In the rows, zero is written as 128.
One turn or mirror swaps these rows in pairs. Which row does each one swap with?
K857: [145 135 172  97 156 127 134 124 108 123 124 110 146 110 121 135 126  90
 133  95 114 130 104]
K797: [131 153 155 109 158 109 145 121 119 109 156 136 151 117  86 114 101 108
 144 108 109  99 114]
K908: [131 147 128 117 166 126 133 145 118 118 121 131 123 130 143 117 133 110
 144 111 135  99 118]
K229: [124 152 129 114 170 117 122 149 118 120 117 131 129 125 122 115 133 125
 142 113 134 104 119]
K925: [116 132 126 116 171 123 124 139 121 112 114 125 135 128 137 104 116 129
 151 119 136  95 110]
K526: [160 136 132  88 141 105 121 100 110 117 137 115 147 130 115 101 101 110
 159  98 132 123  92]
K638: [152 124 154 127 149 131 118 111 113 118 137 109 158 108 123 114  94 119
 171 129 107 125 120]
K991: [139 131 168 102 152 128 141 133 110 115 130 107 149 108 128 127 124  85
 137  94 112 119 116]
K100: [167 136 143  96 164 117 116 126 121  96 137 122 131 112 113 105 109 139
 153 117 144 136 105]
K733: [136 131 134 122 139 106 133 133 120 107 143 109 136 114 112 129  92  76
 128 115 117 123 107]
K430: [144 146 134 103 143 103 121 136 122 134 129 128 154 139 114 108 106 128
 125 112 151 120 120]
K593: [131 157 144 120 150 121 147 129 123 110 149 134 147 126  94 109  97 111
 141 106 108  90 120]
K635: [122 129 135 109 151 135 124 122 110 121 153 129 124 114 157 107 117 108
 133  99 135 128 111]
K980: [137 142 164 100 145 121 140 118 121 118 134 107 146  98 136 123 118  87
 139  97 106 122 119]
K630: [135 136 143 127 162 124 144 141 116 109 127 126 140 112 114 134  80 108
 147 139 108 122  92]
K157: [139 139 135 110 143 103 118 136 124 127 134 122 156 136 121 103 102 136
 133 111 158 122 118]
K773: [166 149 140 106 163 120 122 128 115  90 135 123 124 116 112 112 108 131
 150 114 140 145 108]
K850: [161 119 163 129 145 136 124 115 117 122 136 109 161 114 120 118 103 119
 162 130 109 119 110]
K81: [157 133 139  86 137 106 125 104 117 122 132 119 152 125 123 102 102 110
 161  98 132 127  86]
K141: [161 151 144 106 162 117 116 120 118  96 142 124 125 109 114 107 107 136
 152 113 141 143 101]
K253: [141 135 137 111 145 109 120 137 119 135 141 125 161 134 124  99  97 130
 131 120 151 125 116]
K206: [144 149 131 112 134 154 121 121 119 115 119 125 146 120  99 115 111 110
 127 113 105 117 120]
K651: [140 134 168 100 144 123 141 118 118 118 122 111 149 103 130 134 124  95
 141  99 107 120 120]
K639: [122 119 147 113 169 101 112 124 108 111 153 145 130 121 114 132 121 121
 161 121 130 128  92]
K875: [155 120 155 117 148 132 123 113 108 117 145 117 159 114 117 118 100 124
 172 127 101 123 106]
K668: [120 128 143 119 160 130 118 130 114 116 148 132 120 115 147 108 120 110
 132  92 137 133 112]
K666: [143 131 141  91 141 144 125 110 119 102 111 124 147 124  94 122 112 110
 129 112 111 109 106]
K221: [130 135 129 116 145 100 135 138 127 109 146 120 131 110 110 127 102  80
 131 121 117 122 101]
K913: [142 142 136 102 134 144 136 114 127 112 117 130 139 126 101 115 126  98
 136 103 100 121 109]
K928: [139 131 144 124 169 113 143 133 100 122 139 123 144 142 122 110  91  98
 155 109 121  93  81]
K594: [141 139 140 107 144 104 120 142 122 135 133 124 160 131 118 113  92 133
 135 114 155 113 121]
K389: [117 137 138 122 159 138 121 124 111 118 153 120 123 113 156 104 111 115
 147  97 128 126 107]
K664: [126 119 148 117 172 105 109 126 100 114 145 146 127 122 117 135 117 115
 156 123 127 129  90]
K338: [135 153 151 110 149 109 149 120 121 114 148 135 155 120  88 116  91 116
 146 113 110  96 117]
K587: [124 144 125 112 168 121 121 145 121 117 114 122 133 124 129 113 125 132
 145 110 142  98 121]
K688: [137 127 137 102 135 144 119 113 121 104 115 134 141 120 101 131 118 108
 127 108 104 111 108]
K319: [132 151 151 115 151 121 153 126 120 111 149 137 149 120  88 122  98 111
 136 107 109  93 110]
K815: [138 142 134 104 139 152 125 120 119 109 118 126 145 121  95 130 107 109
 123 110 109 108 114]
K240: [165 133 138  95 147 118 140 150 118 120 157 122 127 112 132 101 125 126
 145 105 137 107 103]
K563: [133 117 149 119 180  99 111 122 102 117 146 133 137 126 114 131 116 121
 159 128 134 129  95]
K233: [135 116 153 107 177 109 113 129  98 117 146 149 132 121 108 135 119 121
 154 120 129 127  93]
K672: [135 152 150 112 152 119 142 120 123 110 154 138 147 119  87 119  91 116
 141 104 119  92 118]
K318: [120 124 153 113 164 101 109 126 103 110 139 140 134 127 122 137 114 121
 165 118 129 133  90]
K300: [133 131 156 120 179 107 138 136 102 120 142 123 145 133 116 112 101  93
 146 116 114  93  80]
K147: [144 138 141 113 150 103 117 136 117 127 142 131 157 138 114 102  95 133
 130 117 154 119 115]
K533: [164 124 160 122 146 133 119 114 112 117 133 109 157 108 125 114 109 122
 173 126 105 122 112]
K168: [127 129 130 120 165 123 119 140 125 114 111 123 136 125 140 113 129 131
 149 112 131  94 116]
K426: [128 120 153 114 171  96 111 123 105 116 145 138 133 121 122 131 117 125
 162 126 133 132  95]
K169: [156 137 132  87 142 106 123 101 117 125 131 125 149 132 121  98 103 115
 162 103 131 132  94]
K711: [143 148 140 127 161 126 151 150 110 112 123 128 137 114 120 133  84 114
 148 134 114 130  98]
K949: [147 146 132 100 128 148 122 119 120 104 119 124 142 125 113 123 119  92
 133 104 112 120 121]
K956: [128 127 150 111 159 133 118 137 106 119 155 132 129 120 153 109 119 108
 124  96 135 126 103]
K893: [126 136 127 124 164 123 125 146 124 120 117 127 131 141 136  98 133 113
 147 109 134 111 111]
K800: [134 128 150 129 173 116 140 127 105 114 142 128 141 138 122 111  93  92
 152 104 126  96  77]
K400: [158 121 169 123 148 137 122 113 109 114 143 116 157 113 117 118  98 121
 164 129 103 121 108]
K586: [125 143 123 120 170 123 120 151 120 115 116 126 125 131 136 109 125 126
 141 106 122 101 115]
K90: [140 132 151 128 175 116 141 134 105 115 138 132 148 144 115 108  93  93
 157 107 116  99  84]
K922: [142 146 154 130 159 124 142 148 110 117 124 124 145 110 119 133  83 110
 147 131 113 128  90]
K827: [141 134 169 106 144 134 144 128 118 126 125 113 148  99 129 124 120  94
 138  96 105 125 116]
K236: [149 142 133 101 138 143 122 118 122 113 110 123 138 122 105 124 119 108
 123 104  99 117 116]
K314: [153 132 134  87 137 111 113 102 115 123 144 114 150 123 122  91 101 118
 152 109 126 129  91]
K424: [164 125 168 128 150 139 126 104 113 117 137 115 151 119 123 117 104 126
 166 125 110 120 107]
K926: [173 129 140 104 145 123 132 152 123 118 156 117 136 112 126  93 121 120
 140 114 132 112 105]
K655: [121 122 144 119 158 135 115 129 108 111 152 135 124 123 151 110 119 116
 132  98 136 122 108]

Swapped with K240: K733
Swapped with K314: K300
Swapped with K168: K688
Swapped with K815: K587
Swapped with K949: K908
Swapped with K711: K773
Swapped with K666: K925
Swapped with K221: K926

